In the rows, zero is written as 128.
which system made each run
run 1, J698 (11 x 18)
[[132 148 174 131  99 125 103 133 175  73 150  88  97 111 117  78 146 145]
 [138 112 112 113 179 133 122 153 152  86 101  93  73  71 137 105 136 129]
 [165 100  75 130 170 123 101 121 106 150 127 152 105  65 147 159 102 115]
 [131  90  91 162  90 105 107 115 106 184 190 164 135 114 129 145 140 119]
 [ 90  94 139 162  58 103 141 160  97 131 148 103 130 148 107 139 180 132]
 [136 115 138 147 114 131 151 156 100  74  83  65 126 164  81 145 128 129]
 [175 133  71 101 164 148 144 105 125 103 112  95 130 173  95 110  87 117]
 [129 143  80  58 144 140 133 111 117 165 167 120 151 141 157  95 102  94]
 [ 84 129 173 104 108 136 109 160 116 153 163 137 187 102 159 117 102  98]
 [ 80  86 191 159 134 140 106 149 143 103 115 161 172 117  97 102 110 141]
 [100  85 136 117 166 131 130  88 124 108  66 162 107 148  98 112 141 176]]
run 2, J670 (11 x 18)
[[108 148 183 160 134 163 188 111 127 150  84 129 158 153 114 165 126 113]
 [ 99 103 143 140 114 170 138  97 166 172 186  99 137 146  94  88 102 111]
 [102 124  72  91 137 137  93 106 101 159 142 143 118 150 173  64 131 122]
 [152 188 147 127 145 121  88 130 114  97  84 173 174 147 172 113 108 125]
 [166 154 185 113 120 101 136 119 191  76 142 119 145 128  92 110 136 149]
 [116 126 128  79 137 123 177  98 167 145 132 109  62 103 134 127 182 153]
 [110 151 128 165 162 167 123 117 143 185 105 163  92  99 168 172 108 127]
 [155 112 113 203 130 126  65 135 163 152 152 141 131 142 104 122  82 139]
 [174 109  74 137 116  68 111 137 112 123 129  94 112 168 126  88 176 140]
 [155 181 123 143 129 121 181 156  97 111  84 109 141 124 166 141 180  93]
 [120 151 142 159 121 168 186 159 173 103 167 135 163  94 100 139 117  96]]
run 3, J946 (11 x 18)
[[ 95 111 129 221  99 166 155 156 119 120 131 145 142 123  96 151 135 114]
 [143 105  85 189 147 142  82 147 122 118 121 139 154 163  95 108  72 123]
 [177 147  85  85 158 103 105 140 118 128 116 107 169 180 143  93  98 115]
 [133 174 156  64 129 113 175 135 136 122 132 121 178 138 159  98 159 105]
 [ 65 134 167 123 116 157 184 121 156 106 140 178 146 106 124 101 172 132]
 [ 70  95 106 161 137 153 117 116 126 116 104 203 111 139 106 134 127 171]
 [146 127 105 141 151 102  74 120 117 165  80 154 118 181 133 167  94 171]
 [166 158 163 122 142  88 106 131 158 194 109  81 134 165 163 130 124 133]
 [115 142 177 141 131 132 149 148 155 143 118  73 115 101 165  74 178 103]
 [112 128 125 169 139 162 139 137 121  66 107 149  95  64 140  96 166 115]
 [170 134  66 153 145 125 122 122 139  81 123 185  98 100 113 154 127 151]]
run 4, J84 (11 x 18)
[[ 58 156 130 136  89 159 132 146 168 168 168 148 116 154 143 141 127 150]
 [ 87 126 136 105 151  99  87 190 149 167 115 152 133 110 184 136 124 154]
 [164 120 170 109 188  98  83 116 139 124  86 142 146  92 152  91 112 128]
 [171 121 150 131 147 134 160  48 140 116 126 120 122 119 108  66 161 109]
 [130 153 113 165  84 141 188  90 126 127 140 128  85 137 126 136 204 128]
 [106 164 124 197  92 126 119 186 145 131 114 130 102 146 142 175 146 152]
 [118 120 131 153 165 116  93 209 165 150 101  90 145 148 136 117  95 135]
 [166 115 104  93 199 125 145 135 125 151 102  94 159 119 144  91 110  88]
 [178 152 101 132 138 151 170  71  92 115 141 158 157 107 135 115 136  74]
 [111 141 118 177  68 147 160 116 116  96 170 182 161 143 102 124 158 120]
 [ 65 131 131 126  95 117 146 191 137 100 114 147 145 171 115 146 153 169]]
run 5, J682 (11 x 18)
[[151 108  91 193 173 150 108 128 143 110 113 176 108  76 119 129 108 126]
 [167  95 111 108 146  90  89  81 150 135 144 141 140 163 100  69 122 155]
 [127 128 167  69  90  79 129 111  89 167 128 101 146 166 141 162 142 137]
 [116 160 172 180  94 161 152 161 101 116 111  92 135 112 134 177 123  92]
 [103 126  89 178 142 182 134 148 158  89 135 113  91 111 120  68 137 114]
 [135 110  48  66 163 106 116 111 133 129 128 156  92 132 142 110 136 158]
 [181 143 148  86 130  85 114 114 125 138 134 153 176 134 119 188  88 134]
 [107 117 209 153  90 139 137 142 142 130 160 105 181 124 100 117 117 106]
 [ 55  85 127 161 118 159 143 134  98 140 112 114  84 108 143  99 174 123]
 [160 137  65 155 160 138 105  99  96 116  77 151  73 131 142 148 123 142]
 [193 171 114 105 130 108  93 107 164 110 151 116 147 174 110 114  85 141]]
run 6, J682 (11 x 18)
[[131 123 107 139  77 121 141 109  74 156 144 115 163 202 106 151 128 116]
 [ 80 147 106 149  95 171 139 171  88 121 122 102 151 184 124 143 100 108]
 [ 75 143  83 115 162 199 134 160 128 104 108 128 128 139 135 109  83 117]
 [110 141 105  69 182 165 117  99 141 116 124 182 135 113 142 109  78 133]
 [125 143 178  84 130 126  95  80 138 134 149 199 166 110 141 126  98 143]
 [ 92 130 222 148  95 117  87 117 130 136 126 162 149 114 145 123 138 147]
 [104 127 182 181 125 122  94 137 127 132  74 113  82 121 154 115 163 150]
 [175 159 123 149 159 115 112 116 149 127  78  85  63 129 157 112 155 141]
 [203 180 107 103 136  91 141 124 168 128 147  86 108 125 150 121 154 121]
 [160 146 121 111 103  84 173 171 153 124 180 114 156  98 134 140 170 107]
 [120  83 113 162 121 107 187 181 130 116 144 141 161  93  95 147 171 116]]
run 7, J84 (11 x 18)
[[139 120 150  62 124  98 157  74  97 127 102 154 129 137 113 182 141 157]
 [125 156 207 130  75 136  96  79 120 139 139 118 119 143 121 161 105 140]
 [ 65 108 157 123  93 142  87 131 131 161 154  86  88 135 148  88 135 139]
 [114 119  82  98 155 117  80 140 119 135 107 123  57 105 176 114 141 151]
 [203 136 105 144 160 107  77 102 166 111 133 143  95  96 124 121 104 145]
 [176  93 131 151 122 106 157 116 180 131 181  95 124  96  83 110 151 119]
 [127  98 121 152 109 118 191 154 104 126 125  90 104  88 110 176 177 108]
 [126 115 128 195 121 144 109 156  77 121  77 114 124 139 114 189  97 122]
 [129  98  98 145 130 131  94 142 111 153 123  91 157 201 101 106  77 124]
 [148 138  65  53 126 113 139 137  97 132 156  97 148 156 145 117 116 104]
 [147 172 113  94 104 152 123 125 103  71 169 160 146  85 142 150  94 102]]
run 8, J670 (11 x 18)
[[115 140 107 126 158 142 199 143 125  92  86 141 172 159 121  86 168 113]
 [119 146 138 108 157 167 210  94 155 133 122 152 176 149 101 119 122 110]
 [ 93 125 135  98 135 147 152  78 168 185 165 168 155 158 118 101 119 138]
 [ 89 136 142 123 140 130  92  94 142 181 119 175 139 169 166  73 138 153]
 [143 169 170 153 148 132  88  96 153 122  88 137 134 161 154  64 129 139]
 [184 183 143 123 142 131 133  78 183 105 130 102 101 136 129  80 142 131]
 [165 193 102 105 141 128 152 104 186 143 153 130  81 111 161 134 153 136]
 [134 169 107 157 150 121 120 163 199 165 141 167 107 106 161 155 133 153]
 [144 105 104 193 163 101 111 168 192 151 115 141 116 131 118 120 142 157]
 [173  99  84 187 163 102 159 129 134 147  93 111 116 147 113 108 175 123]
 [169 150  92 189 127 137 195 115 113 148 125 128 152 143 129 131 169  85]]
run 9, J698 (11 x 18)
[[143 162 194 184  97 130 114 119 114 101 117 156 191 145 121 122 124 110]
 [120 144 128 124 131 139 161 108 170  59 121 160 125 152  93  72 164 156]
 [119 154 116  47 159 136 162 118 142 107  98 125  82 107 145 156 133 151]
 [154 158 146 123 144 142  95 114 160 177 149 130 112  94 150 182  65 123]
 [112 120 127 199 122 134  92 139 176 190 165 144 122 124 149  87 141 127]
 [106 116 137 169 122  96 144 168  98 121  81 138 126 119 159 113 209 132]
 [187 142 134 149 122 105 153 114  94  69  88 146 141 120 101 181 142 128]
 [167 148  79 118 114 142 169  79 167 111 178 130 108 146  82 135 126 137]
 [ 89 153  93  90 116 154 166 160 150 164 162  78  92 133 155 135 138 118]
 [121 143 149 157 140 136 107 206 126 152 109  99 163 118 157 161  84  97]
 [150 105 123 189 166 118 123 142 149 138 112 171 194 151 108  88 120 121]]
run 10, J443 (11 x 18)
[[171 171 137 209 153 152 125 138 153 123  87 110 105 114 137 147 116 110]
 [167 144  66 139 126 115 107 178 165 128 176  98 145 150 122  96 103 114]
 [119 111  91  89 117  75 163 162 106 134 128 116 137 136 156 103 202 127]
 [144 131 189 137 130 123 183 127 104 106 103 129 163  72 132 149 159  89]
 [141 114 137 157 125 166 154  98 169 103 180 149 165 110  68 108  98 109]
 [109 113  68 151 123 121 140 111 144 125 125 187 120 185 101 112 159 174]
 [133 165 158 152 126  95 112 159 104 127  61 150 162 173 153 160 138 150]
 [126 153 183 107 126 139 105 144 144 123 137  85 184 152 131  85  82 100]
 [ 89 122 103  77 152 162 153  93 140 117 132 123 107 136 137  48 150 127]
 [142 166 116 119 172 139 150 110 132  98  81 181  97  83 163 149 149 139]
 [164 154 149 133 131 107  86 159 190 119 164 157 146  92 127 154  83 142]]
run 11, J95 (11 x 18)
[[175 174 130 118 143 113 135 147  84 125  80  93 169 158 161 137 120  89]
 [166 169 117 125 129 143 115 139 140  58 146 124 173 137 116  79  96  99]
 [ 90 114  70  85 141 163 154 122 137  82 153 172 140 137  96  96 110 138]
 [ 88 119 127 114 156 153 152 115 130 144 114 207 140 109 121 184 103 149]
 [127 110 181 177 135 110  83 120 161 189 139 175 153 111 130 141 109 143]
 [111  81 155 139 140  99  77 114 128 185 112 103 121 154 145  63 145 141]
 [129 152 149 102 152 139 119  96  99 124  61  82  81 138 166 103 144 127]
 [154 213 131 122 108 161 126 107 156  90 147 110  83 108 154 124 126 119]
 [ 96 151  84 104  87 135 146 169 168 114 199 129 107 116 135 123 149 136]
 [ 85  96 121 113 126 112 165 203 128 121 121 128 125  97 120 182 150 143]
 [168  82 165 183 137  99 134 147 135 119 109 118 136  83  85 173 130 127]]
run 12, J443 (11 x 18)
[[ 75 113 171  79 157 154 114 135 186 144 139 118 137 130 118  95  83 146]
 [101 104 122 115 193 142 114  93 153 166  85 145  84 118 152  88 136 153]
 [186 161 135 155 167 113  74 110 144 143  98 142 100  90 174 132 115 130]
 [175 152 126 126 100  92  75 143 173 131 187  93 106 112 144 104 127 133]
 [118 118 124 123  97  95 158 154 148 132 148  69  77 111 135 115 204 140]
 [146 121 139 173 148 137 196 161 135 127  99  83 114  83 118 163 158  95]
 [168 100  86 173 149 140 162 145 147 141 164 124 172 113  90 129 104  87]
 [140  93  66 145 110  92 145 121  98 147 154 173 169 161 118 106 171 124]
 [134 143 164 155  84 101 141 119  67 101 100 161 178 149 132 136 173 121]
 [114 157 181 132  94 164 144 115 127  70 133 117 174 161  88 111 100 114]
 [ 77 137  95  92 145 176 165 112 149 100 115 147 129 184  99  99 113 152]]
run 13, J946 (11 x 18)
[[ 74 102  97 170 150 186 118 134 126  99 113 190 129 124 105 118  96 140]
 [152 123  82 113 163 105  66 123 118 149 106 175 143 164 136 144  75 157]
 [162 147 151  77 136  63 115 130 147 184 121 106 153 165 161 130 138 139]
 [ 95 135 200 125 112 121 171 133 143 147 118  91 131 120 148  95 195 118]
 [ 85 121 147 190 128 179 139 111 120  87  97 150  93  94 125 101 161 127]
 [152 143  68 171 148 145  89 113 135  99 108 175  83 126 125 142 103 155]
 [183 154  80 106 147  84 108 163 159 162 135 111 119 148 145 171 107 145]
 [142 123 162 113 135  90 167 178 153 171 135  72 160 112 139 141 152 102]
 [110  83 168 169 135 146 169 127 115 117 125 123 156  83 112  84 167  88]
 [136 110  79 177 126 154 122  86  89  81 123 181 123 126 111  87 147 121]
 [164 174  55 125 105 112 112 124 115 106 135 162 127 185 129 153 117 152]]
run 14, J95 (11 x 18)
[[ 91 163 109 101 123 118  97 174 162 135 115 115 115 195 150 118 121 172]
 [123 137 165  60 164 124 134 158 178 110 110  87 115 108 121 152  92 149]
 [148 102 149 116 153 141 147 114 169 121 169 115 111  37 118 115 127 103]
 [114  93  87 164 119 127 151 115 103 145 151 163 104  78 147 106 195 110]
 [127 146 115 180  98  94 131 147  88 127  82 157 115 157 151 160 187 152]
 [168 162 159 150 103  92 120 141 160 114 108  92 137 195  99 144 131 160]
 [148 122 124  84 143 135 168 119 164 138 147  53 139 163  90 103 110 114]
 [132 129  86 102 174 174 185 130 114 138 130 114 143  89 140 128 108  70]
 [147 143  83 168 143 139 115 152 113 107 139 200 158  83 157 128 120 100]
 [123 108 109 142 116  84  88 143 130 100 130 204 155 153 117 108 149 175]
 [106 107 182  95 141 107 140  94 141 131  82 143 140 177  92 131 138 179]]

runs to name
run 15 (2 x 18)
[[146 112 143 209 132 109 113 162 138 153 126 144 112  63 148 157 154 116]
 [153 101  94 214 116 110 154 132 120 122 121 159 118 120 104 144 181 131]]

J698
run 16 (2 x 18)
[[138 152 156 175 157 151 103 181 161 104 122 139 165  83 139 126  84 101]
 [158  84  96 111 185 104 113 136 174 114 144 143 140 100 113  68 124 134]]

J946
run 17 (2 x 18)
[[143 100 187 150 148 118 110 133 112  81  83 100 114  70 128 108 146 115]
 [188 128 101 141 150 134 143  62 136  92 123 131  79  95 110 112 149 127]]

J946
run 18 (2 x 18)
[[119 101 166 143 116 132 115  43 134 176 146 176 136 144 105 121 122 148]
 [ 93 119 106 140  91 126  81 106 102 171 133 110  83 187 146 107 142 156]]

J946
run 19 (2 x 18)
[[158 154  93  96 135 139 150  96  64  94  93 162 160 156 126 165 105 114]
 [134 164 119  79  92 132 127  90 155 132 197 154 160 162 111 130  95 139]]

J698
run 20 (2 x 18)
[[ 94 118  99 136 137 142 139 131  93 109 120 195 115  66 168 123 169 117]
 [169 125 118 161 145 104  97 105 133  81  99 199 135 135 103 133 124 166]]

J682
run 21 (2 x 18)
[[165 114 188 100 147 125 162  90 116 109  96  80 159 137  86 128 113 108]
 [129 127 156  80 100 140 162  63 119 159 183 114 122  93 130 130 139  98]]

J670
run 22 (2 x 18)
[[182 131  77 152 141 143 124 105 102  82 121 131 160 164  93  98  95 104]
 [159 182  70  79 129 133 155 121 130 123 155 131 169 179 136 110 112 109]]

J946
run 23 (2 x 18)
[[105 138 148 123 160 157 179 141 122 127 114 142 175  90 161  85 152  78]
 [141 119 123 137 158 153 135 108 144  75 144 192 159  76 113  81 123 111]]

J443
run 24 (2 x 18)
[[164 167 140 117  96  90  75 151 147 171 172 108 139 136 156 165  97 130]
 [123 116 162 148 121 109 113 209 130 131 141  88 175  98 150 105 130  90]]

J682
run 25 (2 x 18)
[[ 67  50 113 112 126 128 137 122 107 117 139 179 138 109  95 107 146 148]
 [ 87  82 146  92 109 121 120 105  80 130  98 127 105 144 101 186 115 167]]

J698
run 26 (2 x 18)
[[128 145 132  32 124 133 118  89 131 137 171 133 125 109 136 153  83 132]
 [ 86 114 178 128 115 151  80 135 169 173 180 111 122  98 135 115  81 128]]

J698
run 27 (2 x 18)
[[111 116  92  87 113 137 157 119  73  85 142 132 152 123 140  71 164  95]
 [117 168 127 107  88 142 152 104  97  62 137 197 157 134 119 153 136 136]]

J946
run 28 (2 x 18)
[[153 144 119 147 114 126 155 117 189 121 148 124  87 138  78 183 129 168]
 [118 112 161 147 118 121 144 171 166 189 150  78 125 113 115 187 114 126]]

J84
run 29 (2 x 18)
[[164  92  97 204 148 125 128 140 175 117 143 141 106  91  93 114 142 134]
 [159  82 101 160 140  89 181 161 143 139 120 101 132 130  82 157 164 130]]

J84
run 30 (2 x 18)
[[124 117  82 152 109  84 135 148  88 175 129 171 159 158 157 139 178 129]
 [143 139 119 176 140 120 149 164 108 116  72 140 187 186 110 146 124 123]]

J682
run 31 (2 x 18)
[[153 149  69 128 172 154  92 153 147 134 130 104 129 142 143 105  63 108]
 [132 113  90 104 154  96 105 154 123 174 150 160 180 127 170  83 131 107]]

J698
run 32 (2 x 18)
[[178 161 117 145 154 130 176  92 113  89  83 175 141 116 124 162 146 120]
 [150 173 133 134 103 122 117 138 174 122 180 173 184 146 113 145  89 131]]

J443
run 33 (2 x 18)
[[ 79 166 184 118  98 172 114  84 138 118 119 127 121 176 124 109 110 151]
 [ 74 164 119 119 152 189 111 134 147 111  89 123  86 152 147 115  96 151]]

J443
run 34 (2 x 18)
[[125 158  91 104 145 122 100 169  95 137 125 149 162 119 198  97 125  96]
 [148 144 159 130 146 112 118 160 149  60 119 176 191 103 120 109 117 126]]

J670
run 35 (2 x 18)
[[127 142 122 105 169 143 110 125  78 164  84 140 173 151 171 130  83  99]
 [136 146 160 128 111 124  96  89 119 136 152 194 201 150 138  93 109 120]]

J698
run 36 (2 x 18)
[[114 147  79 110 147 137  62 140 127 129 114 146 134 185 148  99  76 153]
 [143 127 148  70 138  63  87 132 130 161 131 137 167 146 168  93 138 142]]

J698
run 37 (2 x 18)
[[142  84  79  69 134 111 133 143 108  87 134 109 114 116  86 168 100 142]
 [160 105 145 103 119 114 155  91  93 121 152 162 160  83 105 182 118 109]]

J95
run 38 (2 x 18)
[[192 125 104 178 129 111  92 101  96 179 136 134 142 127 138 156  99  98]
 [129 122  99 168  73 116 141 118 114 137 185 139 150 152 125  77 183 108]]

J698
run 39 (2 x 18)
[[110 158 178 144  93 147 141 162 121 131 135  74 102  79 159 166 140  98]
 [135 110 105 181  86 126 107 182 127  98 165  76  94  96 116 128 140 113]]

J95
run 40 (2 x 18)
[[182 127 101 172 132 144 100 102  87  97 120 110 152 152 106  98  92  93]
 [175 164  97  85  80 101 152 115 101  90 169 109 155 157 122 123 149 110]]

J670
